0: [141 180  86 128 176 122 170  82 109 138  84 103 164  80  74  80 111 159 149 124  90 132 155  97 153 166 147  90 126 168  74 124 182  97 145 176 170 174 157 141 162  84 170 170 159 113 128 174]
1: [113 170  76 138 178 170 161 130 124 182  97  92 182 130 151  76  97 174 120 103  76 128 122  84 180  92 103  76 136 178 164 109 128  80 141  78 176  90 176 128 121  99 151 182  88  80 170 178]
2: [161  95 176 166  90  84  82 124 132 126 180 122 155 118 159 141 126 115 180 157 107 168 128 141 157 182 182 134  95  88  95 157 143 159 122  99 120 182 161 124 174  95 180 155  78 176  86 151]
3: [166 101 147 172 101 161 105  80  97 147 157 168  88  76 155 143 157 120 136 134 124 164 157 138 107 153 143 141  97  95 113  99 124 151 168 172 151 145 101 168 162 128 111 132 166  76  88 132]
4: [ 74 115  99 180 120 159 130 122 180 172 126 101  82 132 115 136 103 128 147 109 143 159 118 134 145  84 153 151 172 128 122  86 103 132  82  90 147  86 145  86  80 178 157 113  84 109 109  82]
5: [ 90 113 111 178 115  99 136  76 143  82 113 111 118  74 166 138 118  82 155 132 164  95 178 172 118  74 157 172 170 118 138 164 166 134 109 182 174  76 109 113 122 147 168 107 174 126  82  92]
6: [159 149 124 103 153 157 101 107 120 141 159 153  92 105 109  74 151 147 118 151 128 130 143 105 105 141 122 153  90 164 109 174 109  92 130 115  99 143  84 132 151 124 107 115 118  86 111 134]
7: [176 155  90 109 159 164 107 170 178  92 141 113 138 168 113  88  99 153 145 176 134 120  78  99 151 178 149 157  86 155 107 161 105 103  74 149 122 176 147  74 171 180 166 122 145 103 113 141]
8: [147  90 168 149  97 180  78  99 182 101 174 141 147 111  99 176 132 113  84 147 109 178  90 147 149 126  99 126 103  84  84 155 132 176  90 105 107 130 143  78 127 182  80 147 132 164 115 145]
9: [111 107 105 182 105 151 166 172 153 155  92  95  86 170 111 178  95  99 113 178  78  74 176 153  86  80 101 107 147 109 159 101  99 141 103 166 134  88 122 105 132 159 143  82 161 101 149 124]
10: [149 109 136 168 107  80  84  95 141 170 170 105  80  97  88 120 105 151 143 118 111 151 153 109  97 170 134 105 111 105  90 126 138 149 118 138  95 180  97 115 162 130 172 105 134  90 118 105]
11: [132 178 161 130 182 118 176 145 170 166  78 174 178 151 178  86 176 180 174  95  88 122 136  78 143  99 174  78 128 180 182 113 176  76  78 107 115 103 130  84  82 176 124 180  95 155 178 182]
12: [109  78 157 151  76  97 151 113 168 151 105 176 168 115  82 174 170  88 159 149 172  82 105 161 128 149 161  99 143  78 143 151 159 170  88  97 138 155 136  90 151 172 122 161 109 141 134 170]
13: [ 82 145 159  97 145  74 109 118 161 161 147 172  74 113  95  78 182 164 172 153 147 134 115 107  82 151 164 170 176 145 124  78 134 109  86  88 155 153 134  88 157 157 120 130  90 161 138 101]
14: [101 130  74  76 132 174 124 168 134 176 122  97  78 172 147 168 107 111 141  78 157  76 172 155 170 159 136 113 151 130 157 143 113 128 115 168 153 168 182 126 166 107 161 111 157 105 159  78]
15: [115  88 151 159 103 172 145 128 138 153 111 136  84 136 157 126 147  74  90 101 178 103 126 178 101 138  84  74 132 103 168 122 130 153 120  92 132 126 115 120 146 149  84  80  74 149 172 113]
16: [ 88 132 170  88 136  92 128  92 107  80 128 124 124  95  90  99 136 155  76 138 155 136 151 101 164  82  90 166 178 132 141 180 141 122 161 145 111  78 153 164 112  82 174 128 130 178 136  84]
17: [122 176  97 141 174 103 153 111 174 164 103 149 172 107 180 107 145 143 115 145  80 147  99 113  88 136  95  88 141 172 172 111 170  88  76 120  86 141 128  80 142 168  99 174 105  82 182 159]
18: [170 166  78 124 161  82 103 159  74  99 166 159 113 161  92 151 166  90 128 168 130  90 159 170 172 120 113 155  88 170 101 172 149  90 180 136  90 115 172 180  99  97 113 134 147  78 120 130]
19: [134 147 166 111 143 105 180 101 111 109  76 182 115 101 176 111 174  84 178 111  97 109 145 176 155 145 168  86 120 157 180 118 168 105 136 111  92 151 155 130 148  78 130  84 124 170 180 109]
20: [107 128 174  82 124 176 155 174 130  78  95  74 132 178 153 166  78 103  80  80 176  80 168 159 168  86 115 118 153 113 166 153 118 157 147 155 126  92 166 138 114  86 136  78 168 172 174  86]
21: [151 168 120 126 166 115  88 126  80 103 168  88 143 124 130 130  80  86 101  97 115  99 120 174  84 157  97  95 115 174  80 145  74  74 178  82 164 161  90 172 165 122 149 143  76 120  95 143]
22: [118 164 115 118 168 130 164 161 101 145 101  84 161 153 132  90  88 141 103 172  86 141 170 111  74 107  92 109 145 159 151 134  86  84 134 130  74  95  95 151 114 134 141 172 151 122 157 164]

[172  86 130 145  92 132  92 182  76 118 153 132 149 174 141 115 143 182  97 182 122 105 180  74 122 115  88 180  74  99 115  74  76 161 182 161 149 118  80 182 117 115  82 145 178 136  92 147] 3 6
[ 95 120 141  74 118 168 149 147 115 120 109 166 105 147 107 164 164 130 153  86 174 166 111 126 103 111 159 128 155 111 145  92 115 147 143 113 105 109  88 149  86 120 109  90 101 128 145  95] 15 4
[143  80 155 143  80 136 178  90 159 168  82  76 176  84 122 157  76 107  82 122  99 176  82 145 124  95  82 120 101  90  82  95  88 172  95 159 141  97 126  97 111 164 138 178 153 157 101 172] 8 4
[130 111 143 176 113 126 174 103 118 132  80 164 101 109 172 128 168 170 151 115  92 101 141  76 120 164 155  82 134 107 178 141 157 155 124 118 103 149 111 143 157 138 118  86 113 124 168 107] 19 15
[178 136  95  92 130 109 120  97 176 180 134 145  76  92  76  84 161 172 130 141 136 126 164  88 132 109 132 164  80 141 128  80 174 120  80 141 101 111 141  82  79 174  97 126 143  99 130  80] 6 13
[136 174 172 122 170 128  97  84 128 122 161 180 153  86 126 109 178 138 182 136 101 149  74 130 159  97 180  92 124 161  76 115  80  86 113 151 124  99 168 122  76  92 128 159 172 182 105 161] 6 19
[155 182  88 132 180 113  86 143  95 174 172 161 180 134  78 118 155 122 134 164 113 153 109 128 141 105  76 136  99 182  92 149 178  78 159  76 180 101 149 159  92  74 115 166 103  92 124 180] 18 6
[ 80 124 138  84 122  86 126 134  99 143 132 134  99 143  84 170 141  76  88 155 151  78 132 166 138 143 105 174 174 126 126  90 155 124 164 101 118 138  92 161 139 132  76 103  80 147 122  90] 15 13
[145  99  80 155  95 107  74  88  86 107 182 115 109  90 174 182 120 109 157 120 103 182  97 149 174 113 145 122 105  97  88 159 172 166 166 153 143 128 178 170  96 101  74  95 155 130  74 138] 3 2
[ 76 153 126 113 155 153 111 151  90  97 149 107 120 159 145  97 109 161 138 174 149 113 101  80  80 174  78 176 182 166 130 178 107  95 151 132  88 170  76 153 169 118 164 120 120  84  97 122] 6 22
